Each named move below is a turn or a mirror, shown by a few rows before and after it. Which moves, in which order, take the first row of each later pair to the second? The first pair is answered.
fad:
[ 19 -22  42  28  -2   0 -20 -16] |-> [ 32 -23  31  23  12  -6 -21 -21]
[-10   6  47 -41   8 -24   4  33] |-> [  7   5  33 -48  26 -31   2  27]
[ 26   4 -30 -22  34  -8   4  -6] |-> [-33   9  22   2 -31  17  10  17]
[  9  -3  10 -34  19 -16   0 -34] |-> [-22   0  37 -21 -16  -3   4 -22]
bom:
[-31   8 -10 -14 -13   9   3 -25] |-> [-32   6  -3 -14 -14  14  -2 -23]
[ 14   7  16   2 -13 -17  -6  14] |-> [ 15  10   7   3 -11 -23   3   9]
[-17   4   4 -13 -10  -7   3 -30] |-> [-17   1  13 -13 -12  -1  -4 -26]
[  6  -4   3  -7   1  15 -22  10] |-> [ 11   6 -25  -4   8  -6  -3  -2]
Pefa:
[ -5   0 -11 -25   4  11 -12   1] |-> [-14   0   1 -21  -6  13 -11   6]
[ -7  -7  28   0 -10   6 -13 -32] |-> [ 16  -1 -20 -16  28  -4 -11 -19]
[ 14   4 -16 -10  10   5   4 -34] |-> [  1  14 -26  -9  10  16   8  22]
Now pairs of rows:
Each pair is two moves apart.
[  2 -11 -14  -6   7   1  -2 -24] |-> [-20  -7   5   4 -16  13  -1   9] => Pefa then Pefa
[-33   6   6   1 -17  40  -8 -13] |-> [-22  19 -35   4  -2   9  18 -29] => bom then fad
[10 -9 30 -9 -2  6 -9 17] |-> [ 24  -8   7 -17  18  -1  -8  10] => Pefa then Pefa
[-11  13   5 -35   3  -8  -1  27] |-> [-21  11  27 -24 -16 -10   4   8] => bom then Pefa
[ -7  15 -17  -4  27 -35  30   3] |-> [-26   8  27   8  -6 -28  27 -20] => Pefa then Pefa
[ -6  20 -27   6  -2   4  15  31] |-> [ 13  10 -26  -6  17  11  -2  32] => bom then fad
[ -2   3 -35 -42  14  -1  -6   5] |-> [-19  -8  15 -37 -12  25 -24   9] => bom then Pefa
[ 19 -15  -6  -4  18  20 -23 -19] |-> [-19  -8  16  14 -21  28 -11 -10] => bom then fad
[ 23  -4  34  23  -9 -15  15  14] |-> [ 37  -1   5  14  13 -21  16  22] => Pefa then Pefa
[ 27  -1 -35 -44  45  -3 -17 -33] |-> [  5  -7   4 -46  25  39 -42  34] => bom then Pefa
[-31  19  -3   0 -12 -23  28  31] |-> [-18  -1  33  -3 -18 -20   8 -39] => bom then Pefa
[ -7 -10 -23  31 -12  39 -18   4] |-> [-13  -4 -28  38 -18  28  -5  -2] => bom then Pefa
[  0 -23  21  15  -7  31 -22   3] |-> [ 28 -16 -24   8  27   3  -8 -16] => fad then bom
[-17   5  -4  -9 -13  11  -3   3] |-> [ -3  -1  -6 -16   3  14 -14   2] => fad then bom
[  5   3 -25  -3  -1  32 -32  28] |-> [ 28  -7 -20  -7  13  20 -40 -12] => Pefa then fad
[-61   3  30  11 -60  -1  18  13] |-> [-23   9 -18  -9  -1  -8  15  88] => fad then Pefa
[ -4  17   4   9  -9 -13  20  22] |-> [ 21  12  -8  -3  17 -15   9  16] => bom then fad
[ -4  11 -13 -16   3  -3  14  58] |-> [-13  14   1   4 -23 -36  41 -15] => Pefa then bom
[  5   6 -13 -10   0 -21  13 -42] |-> [-24  20 -17  -4 -16  -4  19  28] => Pefa then fad
[ 17 -12  35 -34   5   9 -36 -37] |-> [ 29  -3  -9 -49  33   4 -33 -12] => fad then Pefa
[ 35   4  -5  22  10 -26   8   9] |-> [ 19   5  14  28  -6 -14   6  31] => Pefa then bom
[-37  41 -16  -9   4   1  13  22] |-> [-42  34  13   1 -16  -3  13 -22] => Pefa then bom
[  5   1  -8   1  -1 -28  10 -23] |-> [-14  -2  22   6 -25 -10   3 -11] => fad then bom
[ 35 -14  31 -13  22   2 -34 -37] |-> [-18   4  38   0 -16  28 -24  48] => Pefa then fad
[-36 -15 -11 -12 -25  41  22  11] |-> [-33 -12 -19  -5 -28  21  37 -21] => bom then Pefa
[-20 -19  22  -8  -8   5  -1 -29] |-> [ -1 -23  11 -18  13   0  -6 -33] => fad then bom
[ -5   6 -24  12  -6 -13  17 -37] |-> [ 22 -13  -5  -8  19  11 -22 -31] => bom then fad
[-22  15 -58   7 -12  -7  23  -6] |-> [ 22 -11 -41 -23  30  18 -29   0] => bom then fad
[ 15 -40 -15  20   7   8  -4 -19] |-> [ -6 -36   0  28 -12  20  -2  17] => Pefa then Pefa
[  6   8  -1 -15   6 -18  17  19] |-> [  5   2  16 -10  -3 -21  16 -14] => Pefa then Pefa
[ -5   3 -28 -22  18  10  -7  34] |-> [-21  14 -30   3  -8 -23  28  -6] => Pefa then bom
[  3   3 -20 -28  12 -14  17 -41] |-> [-37   8  21 -10 -28   8  19  10] => Pefa then Pefa
[ -7  -7  46 -16 -29  15 -14  10] |-> [-16  17  -5   1 -30 -29  36  -9] => bom then fad
[  8   6  18  34  -8 -15  14  48] |-> [ 42  -2  -7  22  23 -34  11 -14] => Pefa then Pefa
[ 30 -12  21 -15   5  -3 -20 -18] |-> [ 21   6 -14 -14  13  -8  -2  38] => bom then Pefa
